Look-ups in named tables: a row name and a column name give one cell, copied from the table.

los
columns: mep, muzeno, nuboro
pif: [82323, 70089, 79273]
guriso: [57632, 67052, 76724]
ginusuf: [67895, 65107, 60549]
foz: [94595, 76892, 64002]
mogeg: [23470, 45408, 83864]
vaz: [32462, 63481, 68070]

ginusuf, muzeno => 65107
ginusuf, nuboro => 60549
foz, nuboro => 64002
pif, nuboro => 79273
mogeg, mep => 23470
vaz, mep => 32462
mogeg, muzeno => 45408
mogeg, nuboro => 83864
guriso, muzeno => 67052
foz, muzeno => 76892
vaz, nuboro => 68070
vaz, muzeno => 63481
guriso, nuboro => 76724
foz, mep => 94595
guriso, mep => 57632
pif, mep => 82323
pif, muzeno => 70089
ginusuf, mep => 67895

murolab =
fields: zepado, gukik, vifoguv
seletig: [21.67, 58.33, 81.23]
patu: [61.01, 40.40, 22.01]
bek: [3.91, 28.10, 48.14]
taneg: [25.58, 73.84, 57.65]
kinu: [16.67, 25.50, 38.07]
sigules: [8.19, 57.62, 57.30]
bolu: [77.99, 7.44, 23.61]
gaditod: [87.96, 55.97, 36.89]
makener: [76.36, 52.37, 41.09]
sov: [48.75, 42.73, 85.74]

What is the vifoguv of patu in murolab?
22.01
What is the vifoguv of bek in murolab?
48.14
What is the gukik of patu in murolab?
40.40
What is the zepado of seletig in murolab?
21.67
What is the zepado of kinu in murolab?
16.67
What is the gukik of taneg in murolab?
73.84
What is the gukik of bek in murolab?
28.10
What is the zepado of sigules in murolab?
8.19
What is the gukik of kinu in murolab?
25.50
What is the zepado of makener in murolab?
76.36
What is the vifoguv of gaditod in murolab?
36.89
What is the vifoguv of taneg in murolab?
57.65
What is the zepado of sov in murolab?
48.75
What is the gukik of makener in murolab?
52.37
What is the gukik of seletig in murolab?
58.33
What is the gukik of sigules in murolab?
57.62
What is the vifoguv of seletig in murolab?
81.23
What is the gukik of gaditod in murolab?
55.97
What is the vifoguv of makener in murolab?
41.09
Which row has the largest zepado? gaditod

lodifop:
,tov,musanin,susus,kesobe,genu,teda
purir,40.169,27.317,51.104,48.990,63.536,47.656
dil,51.939,24.246,20.877,48.111,8.322,27.031
tined,40.774,34.799,33.471,55.720,75.067,55.144
sodosen,38.241,13.970,47.850,53.078,80.384,55.532

tined, susus -> 33.471
purir, teda -> 47.656
sodosen, tov -> 38.241
purir, tov -> 40.169
tined, musanin -> 34.799
purir, kesobe -> 48.990
purir, musanin -> 27.317
purir, genu -> 63.536
sodosen, genu -> 80.384

kiro =
,betere,lumu,nid,gam,tefup,beg,bon,likera
tepubo,0.421,0.467,0.421,0.437,0.444,0.445,0.449,0.392
lokiz,0.491,0.688,0.692,0.406,0.536,0.417,0.626,0.506
midakil,0.514,0.500,0.316,0.334,0.750,0.571,0.419,0.349
som,0.222,0.502,0.486,0.484,0.520,0.350,0.148,0.426
zir,0.305,0.555,0.575,0.524,0.524,0.404,0.231,0.294
suvor,0.430,0.425,0.432,0.423,0.429,0.446,0.439,0.435
taz,0.491,0.414,0.330,0.373,0.663,0.515,0.424,0.335
vevuz,0.466,0.399,0.439,0.405,0.494,0.450,0.433,0.350
farito,0.454,0.412,0.421,0.457,0.390,0.468,0.461,0.428
nubi,0.341,0.473,0.424,0.539,0.449,0.429,0.387,0.459
sagobad,0.481,0.469,0.584,0.381,0.432,0.229,0.518,0.505
timat,0.442,0.430,0.456,0.448,0.436,0.465,0.463,0.432
vedob,0.306,0.270,0.202,0.000,0.525,0.541,0.600,0.620

What is the tefup of sagobad in kiro? 0.432
What is the nid of vevuz in kiro? 0.439
What is the nid of lokiz in kiro? 0.692
What is the lumu of midakil in kiro? 0.500
What is the tefup of farito in kiro? 0.390
What is the bon of som in kiro? 0.148
What is the nid of farito in kiro? 0.421

